[[ -1  -5  -6   2]
 [  1   0  -2  -2]
 [ 57  16 -51  18]
 [  1   0  -2  -1]
 [ 14  54  34 -19]]
->
[[  0  -2]
 [ 16 -51]]

[[-14  45 -21]
 [  1  38 -20]
 [ -3  59 -38]
 [ 11  33 -11]
 [ 16 -34  31]]
->
[[ 38 -20]
 [ 59 -38]]

[[-40  54   8]
 [ 48 -22  36]
 [-16 -23 -17]
 [ 38 -39  13]]
->
[[-22  36]
 [-23 -17]]

[[-33  -9  43]
 [ -2  -4 -17]
 [ 21   2   0]
 [-27  40  22]
 [ 43 -18 -55]]
->
[[ -4 -17]
 [  2   0]]

[[-54  20 -41]
 [-20 -27  56]
 [ 33 -23  26]
 [  6   1 -27]]
->
[[-27  56]
 [-23  26]]

[[ 14   9 -33]
 [-24 -30  -8]
 [ 18  14   3]
 [ 63  -3  -5]
 [-22 -50 -17]]
->
[[-30  -8]
 [ 14   3]]

[[  9 -18   1]
 [ 39  22  44]
 [-53 -42 -24]
 [-32 -32  42]]
->
[[ 22  44]
 [-42 -24]]

[[ 18  13  15   4   1]
 [  6  39  17  21  60]
 [ 35 -12   9  12 -25]
 [  8  25  10  20  50]
 [ 20  12  16   5  -2]]
->
[[ 39  17]
 [-12   9]]
---
[[ -3  13 -13 -28 -58  17  16 -53 -60   5 -56]
 [-27  -6 -59 -21   1  -9  -8  -7  -4  -7  -4]
 [  9   6  23   5   0   5   5   0   0   6   2]
 [ 26   4  55  25  11   6   5  17  16   6  14]
 [-15  -8 -34 -11   0  -9  -8  -2  -2  -9  -3]
 [ -7   1 -27  -4   3   2   2   2   1  -1   0]
 [ 25   3  33  27  12   8   8  22  17   2  13]]
->
[[ 25  -7 -15  26   9 -27  -3]
 [  3   1  -8   4   6  -6  13]
 [ 33 -27 -34  55  23 -59 -13]
 [ 27  -4 -11  25   5 -21 -28]
 [ 12   3   0  11   0   1 -58]
 [  8   2  -9   6   5  -9  17]
 [  8   2  -8   5   5  -8  16]
 [ 22   2  -2  17   0  -7 -53]
 [ 17   1  -2  16   0  -4 -60]
 [  2  -1  -9   6   6  -7   5]
 [ 13   0  -3  14   2  -4 -56]]

[[-21   9 -54  14  23]
 [ 11  26  -2  45 -47]
 [ -8  -7  43 -22 -15]
 [-39 -41  48 -47 -24]
 [ -2 -20   2 -32   4]
 [  5  -2  -7 -41 -11]
 [-24 -11 -11  26  43]
 [-10  -7  46  -3 -18]
 [  2  29  14  35 -45]
 [  2  18 -41  15 -33]
 [-53  15 -32 -26 -23]]
->
[[-53   2   2 -10 -24   5  -2 -39  -8  11 -21]
 [ 15  18  29  -7 -11  -2 -20 -41  -7  26   9]
 [-32 -41  14  46 -11  -7   2  48  43  -2 -54]
 [-26  15  35  -3  26 -41 -32 -47 -22  45  14]
 [-23 -33 -45 -18  43 -11   4 -24 -15 -47  23]]

[[ 19  12  16  10  54  15  19  26  38]
 [-37 -22 -25   8 -11 -19 -28 -17  -5]
 [ 24  47  33  25  12  39  40  58  34]
 [-24 -11 -15   3  -9 -11 -16  -5  -1]
 [ -8  15  -3  -7  57   3   9  62  37]
 [-15   5 -14 -34 -43 -11  -7  18 -37]
 [  5 -14 -12 -41 -18 -19 -11 -19 -41]
 [ 43  39  42  33 -16  40  39  13   8]]
->
[[ 43   5 -15  -8 -24  24 -37  19]
 [ 39 -14   5  15 -11  47 -22  12]
 [ 42 -12 -14  -3 -15  33 -25  16]
 [ 33 -41 -34  -7   3  25   8  10]
 [-16 -18 -43  57  -9  12 -11  54]
 [ 40 -19 -11   3 -11  39 -19  15]
 [ 39 -11  -7   9 -16  40 -28  19]
 [ 13 -19  18  62  -5  58 -17  26]
 [  8 -41 -37  37  -1  34  -5  38]]

[[ 10  42 -15 -12  -1  37]
 [-10 -14  20  36 -16 -32]
 [ -1 -12  20  24 -14 -24]
 [ 11  42 -14 -13   0  37]
 [-21 -24  21  61   1 -38]
 [  6  39 -17  -7  -4  34]]
->
[[  6 -21  11  -1 -10  10]
 [ 39 -24  42 -12 -14  42]
 [-17  21 -14  20  20 -15]
 [ -7  61 -13  24  36 -12]
 [ -4   1   0 -14 -16  -1]
 [ 34 -38  37 -24 -32  37]]

[[ 29  21  -9]
 [ 19  16 -11]
 [ 13  12  16]
 [ -5   4   9]
 [-10   6  17]
 [-24   1  24]
 [ -4   3  31]
 [-25  -1  26]
 [-20   1  39]
 [-44  -2  49]
 [-40   5  55]
 [-50   8  43]]
->
[[-50 -40 -44 -20 -25  -4 -24 -10  -5  13  19  29]
 [  8   5  -2   1  -1   3   1   6   4  12  16  21]
 [ 43  55  49  39  26  31  24  17   9  16 -11  -9]]

[[ 23 -28   0  15  -1 -34  38 -53  -3]
 [ 22  44  33 -15 -15 -21  -7 -37  40]
 [ -5  30 -31 -15 -27  17   3  56 -17]
 [  7  19  13 -30  27  21 -18 -44 -43]
 [  7  -3  35  27  63  -4  20 -40  -3]]
->
[[  7   7  -5  22  23]
 [ -3  19  30  44 -28]
 [ 35  13 -31  33   0]
 [ 27 -30 -15 -15  15]
 [ 63  27 -27 -15  -1]
 [ -4  21  17 -21 -34]
 [ 20 -18   3  -7  38]
 [-40 -44  56 -37 -53]
 [ -3 -43 -17  40  -3]]

[[-37  31  13   5  55  39 -40 -26  30   4]
 [ 16  13  13  17 -35  -2  34   7  51   4]
 [ 16 -59 -61  17 -35 -43  59   7 -13   4]]
->
[[ 16  16 -37]
 [-59  13  31]
 [-61  13  13]
 [ 17  17   5]
 [-35 -35  55]
 [-43  -2  39]
 [ 59  34 -40]
 [  7   7 -26]
 [-13  51  30]
 [  4   4   4]]
